Each row is where one point has got to under a steady rotation. How many steps took it there?
The counts run from 0 to 184.
-450 127 31 423 -279 236 48 199 -195 86 281 393 3 11 109 297 -10 -26 24
 -217 -67 -310 25 -174 40 -115 128 67 -217 49 -304 -212 211 113 294 -24
 178 66 31 -161 -84 277 -215 238 -74 -233 285 238 8 91 241 -311 249 60
 -120 131 -47 110 -> 132
-419 57 226 429 -255 44 -146 414 -26 12 98 613 -48 -191 -149 228 -18
 -138 -77 -281 -130 -238 -155 -228 -28 -192 352 97 125 -94 -350 -181 146
 93 222 61 3 36 8 -149 185 191 -151 178 -101 -193 7 161 -199 -102 -78
 186 245 197 -167 -54 29 76 -> 49
-227 -223 158 139 -208 -225 -2 329 -241 287 -117 521 -165 -116 -106 -75
 -106 100 114 -73 -105 -129 -247 -530 -303 -164 506 78 236 -46 -94 99
 150 84 276 113 136 -45 -42 -99 177 183 -36 -128 -19 266 -215 27 -222
 -224 -119 204 -1 205 -242 51 -1 189 -> 40
-132 -164 222 -9 -243 -251 -37 231 -89 344 -182 486 -12 -149 -82 -147
 -12 60 133 127 14 -158 -347 -575 -388 -38 414 -66 131 -14 -35 221 114
 153 327 70 241 -65 134 -142 136 137 30 -1 164 254 -79 34 -27 -331 60
 276 0 186 -32 54 21 71 -> 34
-374 104 128 224 -232 69 -263 123 -108 189 -142 568 10 -62 60 208 -189
 -316 -294 224 69 -375 -311 -318 -378 -3 -54 -244 -230 18 -82 -84 262
 -108 119 -80 54 -76 12 89 -44 -73 1 -152 308 -178 -159 309 -2 -181 312
 151 199 55 -238 52 88 27 -> 97
-439 -35 125 247 -217 81 -149 6 -77 203 -128 598 145 4 -7 328 -126 -243
 -341 181 96 -386 -219 -287 -210 -65 8 -131 -253 -81 -65 -149 116 -14 9
 -97 40 -87 75 119 -111 38 -70 -30 120 -81 -61 519 -105 -256 405 203 96
 21 7 111 163 84 -> 91
-262 31 355 159 -121 -35 146 22 42 186 307 254 41 139 114 113 -177 -17
 348 -366 -86 -185 -204 -400 -139 201 -9 82 -6 -120 -205 414 393 151 434
 112 -93 127 93 124 -128 322 59 -18 -169 -18 159 83 -270 42 190 -42 460
 33 -252 18 -90 -49 -> 64
-113 -26 233 141 -368 -59 72 388 -104 280 -226 548 48 -64 -128 -67 -9 24
 -46 11 -68 -56 -257 -439 -363 -144 463 1 171 -40 -163 -17 175 -13 396
 -23 174 -60 119 -211 137 22 -40 137 326 114 -179 71 56 -297 -96 173 -7
 132 57 125 8 159 -> 36
-516 -101 41 315 -284 82 -123 164 -156 41 272 441 -153 -26 12 171 53 63
 132 -132 5 -431 45 -322 151 -63 275 125 -173 131 -250 -157 -1 224 165
 130 203 70 -80 -146 87 424 -171 -22 -233 17 280 222 -115 56 295 -157
 213 189 -278 -17 35 189 -> 128
-286 -90 181 88 -79 -20 -338 -33 -205 214 -83 481 -73 -69 55 41 -282
 -261 -90 166 68 -298 -376 -433 -433 116 -36 -327 -172 55 -23 224 328 32
 167 84 75 -100 -19 170 36 63 18 -343 162 -38 -156 164 -38 -199 355 130
 135 120 -359 -47 -14 54 -> 99
-278 -99 136 6 -482 27 -198 336 -50 154 5 525 -234 76 -85 -257 34 -44
 304 108 87 -409 -78 -443 -166 56 391 13 -2 152 -227 -16 -18 -58 290 50
 142 110 -115 -225 152 212 13 -104 143 189 -55 9 -55 29 125 -68 158 206
 -421 15 138 231 -> 116
-224 5 240 342 -22 -126 105 1 -116 367 -2 295 91 -21 36 -39 -259 27 -146
 126 -92 -23 -460 -377 -398 152 58 -157 -83 -21 60 248 351 282 420 49
 167 -189 203 140 -88 59 6 -62 367 96 -195 124 132 -326 187 203 196 45
 -104 143 -166 -111 -> 23
-407 289 276 336 -324 74 58 219 104 45 331 336 32 9 125 198 -111 -182
 174 -361 -174 -272 -167 -305 -134 71 11 111 -43 -139 -272 27 323 -13
 282 6 -154 151 67 51 -87 120 41 150 9 -233 130 132 -193 149 48 -58 604
 -112 -286 9 2 -58 -> 61
-273 208 359 178 -265 106 245 102 214 198 258 364 221 242 79 199 -87 -43
 231 -399 -61 -163 -183 -315 -75 242 42 111 -21 -174 -271 158 334 68 448
 -5 -122 177 214 75 -198 203 -3 227 43 -80 144 183 -177 21 122 -55 485
 -74 -34 113 30 -61 -> 66
-469 -29 244 313 -290 -53 -223 340 -32 -18 156 559 -145 -282 -109 222 22
 -131 17 -250 -126 -381 -151 -312 13 -214 303 92 105 -57 -288 -78 93 150
 129 95 23 63 -54 -121 211 218 -99 109 -186 -124 61 152 -266 -86 -34 193
 341 189 -254 -123 92 6 -> 50
-320 -176 -45 430 -65 -79 79 62 2 480 -68 618 216 -6 -159 172 27 -76 23
 220 36 -243 -301 -295 15 8 -135 -11 -130 178 -203 -177 -195 20 213 -48
 87 -44 -72 -119 162 -53 -167 -106 92 153 -284 435 -152 -198 235 307 -30
 42 -268 170 269 50 -> 163
-380 76 90 204 67 7 95 -105 -140 361 276 229 78 1 259 189 -187 -22 292
 -215 -56 -184 -169 -467 -106 191 -214 49 -303 -29 -156 145 350 251 407
 79 232 -18 112 -52 -47 294 -153 -118 -138 40 243 141 -110 24 376 -279
 226 -59 -267 62 -106 -5 -> 141
-370 -286 27 428 123 -54 198 -162 -140 396 275 313 88 21 -43 231 -82 111
 -139 153 -74 -249 -263 -367 23 -92 -41 -156 -93 53 39 101 -64 366 217
 35 111 -60 33 158 -155 237 -39 79 -92 66 74 423 -155 -157 305 218 264
 263 -101 167 12 -97 -> 10
-223 -14 336 49 -356 -196 -130 266 174 284 -243 515 78 -227 -27 -80 109
 -65 64 147 73 -241 -383 -482 -250 45 311 8 8 -21 -81 -7 -21 139 289 -54
 255 -39 174 -216 172 -44 2 77 370 181 -85 139 79 -310 67 326 227 34 -70
 62 110 -27 -> 32
-197 131 109 146 -156 86 152 54 119 543 8 399 484 82 131 200 86 -110 269
 111 38 -155 -236 -373 -145 137 -272 23 -175 -14 -220 -52 77 -16 430
 -182 198 54 150 -348 -68 39 -131 235 149 -30 55 336 -29 -106 329 -148
 110 -147 88 213 216 39 -> 150
-343 -100 -15 395 -144 81 447 170 -29 588 217 352 179 248 -33 136 41 114
 147 12 -153 -230 -134 -300 36 -134 -16 136 67 32 -242 -217 -48 -7 333
 -93 33 196 39 -63 -134 56 -37 268 35 -33 -172 351 -232 166 99 61 254 5
 -93 313 119 -92 -> 1
-447 134 45 216 13 -6 42 -46 -87 311 275 210 32 -40 322 216 -113 -70 298
 -160 -67 -306 -135 -405 -61 127 -236 101 -380 -33 -185 -29 269 217 318
 18 250 48 33 -79 -15 209 -80 -92 -92 -23 222 160 -121 63 396 -284 310
 -153 -396 59 -43 -12 -> 140
-405 -101 184 302 -279 -151 -194 416 -34 138 -104 590 -147 -174 -97 77
 -1 -30 -3 -162 -77 -249 -163 -387 -91 -195 451 210 137 -45 -238 -201 37
 75 165 58 62 12 -53 -145 313 98 -90 -62 -54 115 -162 101 -271 -135 -54
 290 176 18 -325 -54 69 94 -> 44
-335 169 171 206 -68 64 52 -33 164 404 106 281 305 -44 252 226 6 -118
 295 -62 42 -230 -219 -389 -21 247 -316 99 -336 -48 -249 -73 143 111 369
 -85 252 82 154 -248 -18 77 -151 70 31 -11 175 265 -85 5 418 -171 327
 -201 -153 44 104 -22 -> 145
-333 -108 -22 507 -179 72 41 132 -46 283 -14 654 224 -61 -253 246 47
 -106 -185 263 -2 -236 -321 -136 -65 -119 -92 -159 -133 278 -238 -173
 -114 66 245 -45 11 -65 -38 -56 127 -50 -208 25 165 -136 -206 448 4 -177
 100 308 14 231 -130 175 151 -7 -> 168
-425 -96 209 253 -186 -102 -186 238 -106 -22 195 524 -177 -266 -47 264
 -24 -90 74 -237 -137 -317 -135 -431 -114 -202 333 30 111 -59 -247 112
 130 215 134 163 33 23 -86 -24 199 317 -29 36 -292 -98 136 118 -275 -48
 -27 141 303 271 -277 -121 -10 51 -> 51
-352 -308 -8 377 104 -85 379 -103 -140 562 268 307 32 175 -22 155 -38
 192 130 78 -106 -241 -187 -405 47 -114 26 33 26 99 -76 67 -156 229 265
 56 73 75 -49 123 -110 188 -6 -3 -164 161 -103 372 -389 69 278 157 239
 129 -229 209 49 -47 -> 4
-309 299 172 298 -79 149 115 24 96 361 141 291 368 75 217 242 -74 -83
 250 -168 -33 -119 -222 -302 -80 223 -249 79 -276 -77 -252 -101 230 96
 470 -115 195 28 243 -161 -41 91 -194 105 123 -135 152 268 -23 37 350
 -217 237 -195 -83 148 26 -8 -> 144
-432 -143 44 122 -234 -116 219 -15 5 413 -29 332 141 250 122 149 -25 -52
 100 77 58 -393 -98 -509 -110 -51 41 176 -160 -155 -25 -68 -27 -20 8 -74
 -21 136 -3 119 -243 101 44 -33 45 340 -56 502 -324 -106 352 66 230 -174
 -142 216 262 108 -> 80
-371 -160 50 367 -149 -158 -69 83 -192 206 169 443 -201 -223 -57 -7 -61
 -136 -11 216 -60 -336 -390 -287 -288 -50 -87 -248 -151 384 -168 100 83
 208 246 173 104 -84 -99 94 197 -48 -5 -201 137 -118 -56 130 90 -70 148
 239 168 286 -465 52 -123 -126 -> 176
-334 -104 51 558 1 47 310 -19 -148 362 217 363 222 61 -112 272 -87 68
 -271 129 -108 -209 -261 -194 -115 -100 -24 -171 -116 26 14 -2 54 267
 301 -55 24 -65 143 125 -229 193 -74 236 127 -145 27 472 51 -152 232 192
 245 150 124 260 -82 -138 -> 12
-264 -40 174 333 -259 -18 61 451 -185 186 -143 613 -23 -22 -152 31 -107
 -6 -84 -199 -181 -57 -158 -305 -212 -150 536 127 243 -76 -255 -194 239
 31 356 55 30 -15 33 -125 165 109 -127 24 119 80 -267 56 -157 -172 -148
 183 42 102 -116 68 -38 148 -> 42
-74 71 348 189 -232 -74 38 233 102 322 -204 508 200 -33 -110 -96 -51 6
 -61 66 17 -21 -386 -402 -339 88 302 -79 27 -9 -90 99 232 156 518 -29
 166 -126 283 -137 51 11 -86 128 414 114 -100 132 166 -388 64 287 85 56
 138 110 -31 -7 -> 30
-439 31 69 431 -308 261 19 290 -117 39 205 556 -63 128 -138 139 -6 78 3
 -216 -38 -276 57 -140 155 -4 357 195 -60 100 -361 -319 102 94 327 70
 128 107 51 -148 28 388 -238 118 -10 -23 98 202 -23 99 124 -161 120 162
 -164 80 -16 172 -> 126
-328 8 206 326 -182 43 19 267 -228 -8 287 529 -74 -130 -97 220 -96 -89
 12 -350 -229 -160 -165 -335 -193 -190 328 -65 175 -74 -191 174 344 108
 349 136 -75 23 -22 22 10 369 -90 191 -217 -253 134 90 -188 -66 -79 -41
 235 338 -101 -22 -115 65 -> 53
-573 108 12 381 -246 142 -18 192 -182 118 325 336 -34 -111 173 285 32
 -101 104 -151 -74 -412 18 -279 18 -145 34 94 -281 27 -248 -231 109 179
 204 22 192 45 7 -149 -57 320 -116 135 -108 -218 303 269 -13 110 290
 -354 347 18 -268 55 -55 93 -> 133
-345 -50 53 284 -153 83 238 -21 -45 331 -119 529 288 311 -58 340 -148
 -59 -235 -12 67 -222 -134 -289 -60 8 181 75 -161 -166 -115 -157 135 -32
 140 -52 -82 31 125 149 -229 92 -141 34 119 143 -194 523 -245 -192 320
 139 57 -91 65 255 151 177 -> 84
-320 -146 23 332 -199 144 63 201 -274 129 236 528 -166 205 -177 26 -104
 167 169 -235 -34 -189 18 -264 92 22 476 121 43 149 -287 -27 150 198 384
 189 150 101 -4 -50 39 475 -226 -60 -91 128 102 85 -146 76 151 -185 -3
 316 -202 88 -102 268 -> 124
-237 -57 61 217 -368 220 71 358 -211 198 103 573 -119 274 -167 -140 -98
 90 122 -116 -21 -156 15 -271 -104 59 529 83 128 139 -305 -119 169 -92
 449 52 111 136 -23 -164 63 308 -100 -49 129 98 -118 8 -11 46 56 -156 4
 215 -208 117 -11 307 -> 119
-220 -120 70 88 -335 156 32 294 -244 169 87 526 -203 248 -153 -239 -138
 122 263 -75 -28 -195 -61 -403 -154 49 505 9 165 179 -236 89 166 -24 426
 111 130 115 -72 -113 55 364 -83 -86 62 185 -98 -41 -52 15 64 -192 -19
 281 -313 85 -13 296 -> 118
-279 -331 -32 347 23 -127 31 -47 -54 433 -46 595 138 -29 -108 173 -42 19
 78 268 26 -221 -305 -345 -32 -35 -122 -86 -93 237 -123 -24 -149 145 200
 17 94 -102 -91 -23 143 58 -138 -196 -31 198 -239 410 -216 -215 261 323
 -69 204 -277 105 221 51 -> 164
-396 201 -3 406 -135 171 196 79 -258 244 318 277 105 59 191 280 -145 -56
 84 -245 -173 -148 -72 -276 -146 27 -56 21 -201 -41 -235 -73 420 143 415
 -18 162 40 94 -77 -145 295 -146 121 16 -275 223 180 30 77 262 -430 190
 -23 -140 184 -192 40 -> 137
-425 147 247 355 -345 76 -74 377 -25 5 279 484 -23 -174 -14 249 -34 -202
 29 -335 -171 -279 -155 -260 -164 -196 140 45 61 -81 -299 -59 246 -20
 178 -11 -116 91 -56 -82 45 173 19 228 -73 -332 144 136 -144 53 -82 -6
 442 102 -202 -43 -18 -43 -> 55
-342 -226 82 172 -52 -53 273 -94 -186 415 -13 391 145 376 -11 221 -243
 22 -40 6 9 -201 -200 -478 -191 -50 149 41 -87 -185 50 147 146 34 135 44
 17 43 74 196 -276 253 -20 -133 -45 344 -91 471 -381 -180 364 72 14 -13
 46 263 102 212 -> 82
-351 -17 140 315 -58 -217 -1 -14 -28 369 24 229 -25 -200 180 3 -151 -118
 -94 245 -13 -241 -424 -455 -357 60 -116 -115 -209 -4 71 140 147 310 231
 30 159 -170 101 119 -39 -27 94 -110 313 94 -91 219 70 -264 344 258 414
 -19 -296 84 -46 -191 -> 21
-127 54 174 88 -517 244 -143 396 -11 145 14 622 -42 173 -156 -209 19 -82
 160 34 46 -233 -120 -263 -211 96 389 -58 81 143 -314 -82 147 -177 453
 -33 92 134 9 -244 72 127 -82 73 296 -41 -101 7 101 -20 30 -114 105 195
 -138 94 145 203 -> 114
-234 -172 82 -29 -260 -36 367 -30 -90 436 116 285 204 361 79 102 -62 48
 286 -65 -28 -251 -128 -601 -240 25 135 46 17 -147 34 239 163 -13 241 -3
 8 137 81 115 -357 304 101 90 -61 285 74 370 -269 -151 309 -65 131 -13
 57 229 151 166 -> 76
